0: [150 124  76 104 127 166 177 171 114 101 158  91  54 158 128 208  93 146
  72 120 107  76 157  73]
1: [200  87 198 107 195 107 143  72 165 133 107 134 185 148 140  44 167 102
 237 117  95 225  68 216]
2: [161 101 180 123 177 115 141 110 136 143 110 134 182 125 138  65 146  89
 181 147 115 179  94 204]
3: [255 130 215  74 220 157 203  86 168 136 143 132 192 174 133 107 155 121
 227 113 105 234  80 220]
4: [ 46 120 155 150 100  74  55  91 136 112  90 142 129  91 111  97 158 123
 160 128 167 147 135 102]
5: [141 118 134 104 130 102 103  92 145  97 109 151 145 153 162  89 135 108
 134 155  87 130 122 143]
6: [174 185 161  83 176 148 164 111 173  98 169 115 195 120 156 146 115 123
 159 109 124 146 110 150]
7: [255 189 170  55 198 213 255 141 123 119 201  75 131 159 138 236 111 149
 115 108 112 146 126 150]
8: [100 141 130 139  95 128 123 148 129 109 116 157 155 148 130 106 127 132
 119 168 126 102 127 139]
9: [244 125 193  66 224 136 165  39 166 144 119 148 214 155 189  63 180 103
 218 120 111 207  96 181]
10: [166 193 105  93 105 177 200 154 111 103 183  69  93 136 128 248  83 143
  54 118 127  85 195  91]
11: [173 119  69 113 119 172 194 175 121 119 174  89  39 175 110 221  94 146
  50 105 112  52 148  58]
12: [237 119 217  79 212 139 197  77 166 137 131 138 193 171 128  76 169 124
 237 111 108 243  78 227]
13: [162 136 139  94 139 121 121  82 164  94 123 148 134 163 147 118 125 115
 136 143  88 129 123 125]
14: [ 46  93  40 171  61 118  99 192  72 139 106 104  47 108 107 175  89 132
  12 151 152  31 179  36]
15: [ 97 147  53 173  77 178 144 228  46 189 180  68  25 115  77 227  75 185
  12 122 160  81 186  49]
16: [ 91 156  63 185  74 168 134 219  51 180 176  82  29 100  84 234  85 192
  20 128 160  84 184  58]
17: [190 153 114  93 147 170 188 125 111 133 159 106  97 135 153 190 132 152
 104 110 139 104 152  74]
18: [255 140 153  62 192 186 244 122 146 128 177  99 117 178 129 190 126 151
 139  98  98 174 124 152]
19: [167 136 108  92 148 163 206 175 101 126 153  81  79 144 137 186 101 159
  66 120 107 103 144  76]
20: [245 189 161  42 137 179 235 122 171  78 172 118 160 176 171 198  98 134
 137 154 103 110 152 171]
21: [ 52 143 142 155  86  82  74  68 119 137 106 137 114  95 112 126 176 128
 174 111 187 131 163 124]
22: [138 149 158 102 133 116 140 100 141 111 125 123 175 133 146 110 131  96
 148 142 124 141 155 164]
23: [183 101 109 136 140 136 145 109 149 101 149 135 132 170 136 110 140 119
 125 104  90 137 102 127]
24: [100 148  99 150 104 140 129 156 138 120 143 120 132 105 118 168  90 152
  97  99 147 108 119  81]
25: [131 135 154  97 122 116 103  91 151  81 111 160 157 135 148 101 130 103
 152 165 103 115 133 164]

[113 176 113 114 133 139 138 174 123 133 143 110 152  83 138 158  96 119
 109 122 142  94 129 141] 24 8 22
[142 132 110 142 127 137 145 155 128 111 138 122  86 147 105 160 108 169
 116  88 101 127  92 103] 24 23 19
[ 44 145  65 183  74 115  64 171 107 128 125 144  98 101 119 134 122 166
  65 105 113 102 124  48] 24 14 8
[ 13  82 151 197 126  42   0  79 157 132  46 221 220  96 150   0 188  95
 209 144 105 187  59 172] 4 2 21
[137  85 181 129 154 116 132 117 136 138  77 152 178 140 118  60 164 108
 201 155 144 158 100 200] 2 1 22
[ 74  83  57 147  69 108  79 148 128 113 124 139  67 148 118 138 111 115
  70 147 128  29 151  71] 14 24 8
[ 52 125 124 175 113  88  16 114 139 136  94 192 165  88 144  26 160 132
 161 123 103 153  74 123] 4 5 21
[ 71 137  88 169  70 102  87 165 117 111 125 143 111 115 130 134 107 144
  58 140 127  80 132  84] 24 8 14
[251 150 179  78 207 164 209 103 143 128 175 104 164 163 157 141 143 125
 160 112  93 202 119 175] 18 3 6
[169 208 106 126 112 158 179 130 114 124 188  82  97 119 116 254 109 169
  79  72 142 133 173  75] 10 17 19
[  0 110  96 180  85  82  28 164 130 140  84 155 170  55 130  65 114 115
 125 152 170  82 118 124] 4 21 8
[255 131 150  72 192 178 235 116 145 119 181  87 105 172 129 191 123 126
 133  85  95 155 107 132] 18 7 20
[ 23 129 105 165 111  92  41 149 139 169  94 155 174  64 130  78 107 117
 127 137 163 106 118 124] 4 21 8
[126 132 159  99 128 116 104  87 163  90 104 163 164 134 145  89 131  87
 161 172 102 136 138 175] 25 5 22
[255 147 181  53 210 183 232 108 167 131 173  94 143 185 146 167 136 150
 173  86  96 197 111 170] 18 7 3
[ 69 141  76 141  57 135 106 163 103 103 130 131  59 127 114 188  85 129
  40 170 125  46 179  82] 14 0 24
[255 133 180  74 190 183 233 118 155 149 165 109 127 191 118 163 143 158
 191  86 119 185  93 169] 18 3 7
[178 102 103 127 143 132 166 123 142 109 143 113 116 183 132 124 130 137
 112  92 101 112 102  99] 23 13 17
[107  95 126 160 123 124 118 160  96 160 103 133 123 114 100 101 129 133
 130 146 149 128 124 146] 8 24 22
[147 172 126  97 160 148 159 128 152 118 162 111 164 104 144 157  97 131
 136 106 129 129 128 123] 6 22 24
[ 80  89  77 173  50 127 117 187  80 151 123 102  46 122  78 152 105 148
  74 126 139  88 136  76] 14 24 16
[ 61 155  97 133 106 121 105 190 116 144 130 123 143  61 135 143  95 125
  97 135 161  86 132 126] 24 8 4
[  3 124 111 177  97  81  37 150 134 142  94 155 164  65 130  68 121 114
 138 139 159 104 116 129] 4 21 8
[151 102 132 114 153 148 150 142 117 145 118 113 100 146 108 132 121 142
 120 127 133 140 117 105] 23 17 13
[ 52  94 108 199 105  59  62 112 131 128  86 142 148 106 109  59 158  90
 128 101 126 162 100 120] 4 21 8
[244 148 165  76 187 177 224 118 144 135 174 101 121 173 126 181 131 147
 149  96 109 172 116 142] 18 7 20
[255 143 165  68 192 180 233 108 145 132 179  94 122 179 132 182 130 142
 149  89 103 185 117 148] 18 7 20
[  8  51  60 195  74  91  53 182  79 169  78 142  85  93 127  65 120 126
  65 175 152  51 152  76] 14 4 8
[128 122 231 107 161  66  76   0 166 121  88 176 218 109 155  22 212  84
 255 127 161 209 103 209] 1 2 9
[ 87 162 103 131 112 119  98 176 127 127 132 122 138  73 140 142 100 126
 106 132 142  76 126 128] 24 8 22
[152 158 126 122 141 151 153 124 156 117 151 121 141 125 119 177 107 142
 117  78 144 160 114  83] 24 17 6
[ 11 101  97 173  96  82  43 156 119 152  93 144 150  58 121  76 100 119
 120 145 155  84 119 124] 4 8 21
[255 182 131  82 185 170 217 111 156  86 199  94 116 180 147 203 131 163
 110  51  52 179 106  92] 18 7 17
[125 148  84 158 112 116 127 135 127 114 147 113 100 124 119 168 124 140
  76  73 103 133 119  74] 24 23 0
[ 19 101  51 168  44 110  48 168  94 116 106 152  48 118 118 131 100 138
  47 149 117  35 154  61] 14 24 8
[255 128 173  77 199 189 228 123 159 140 159 115 149 180 118 162 142 144
 175  94 118 199  97 166] 18 3 7
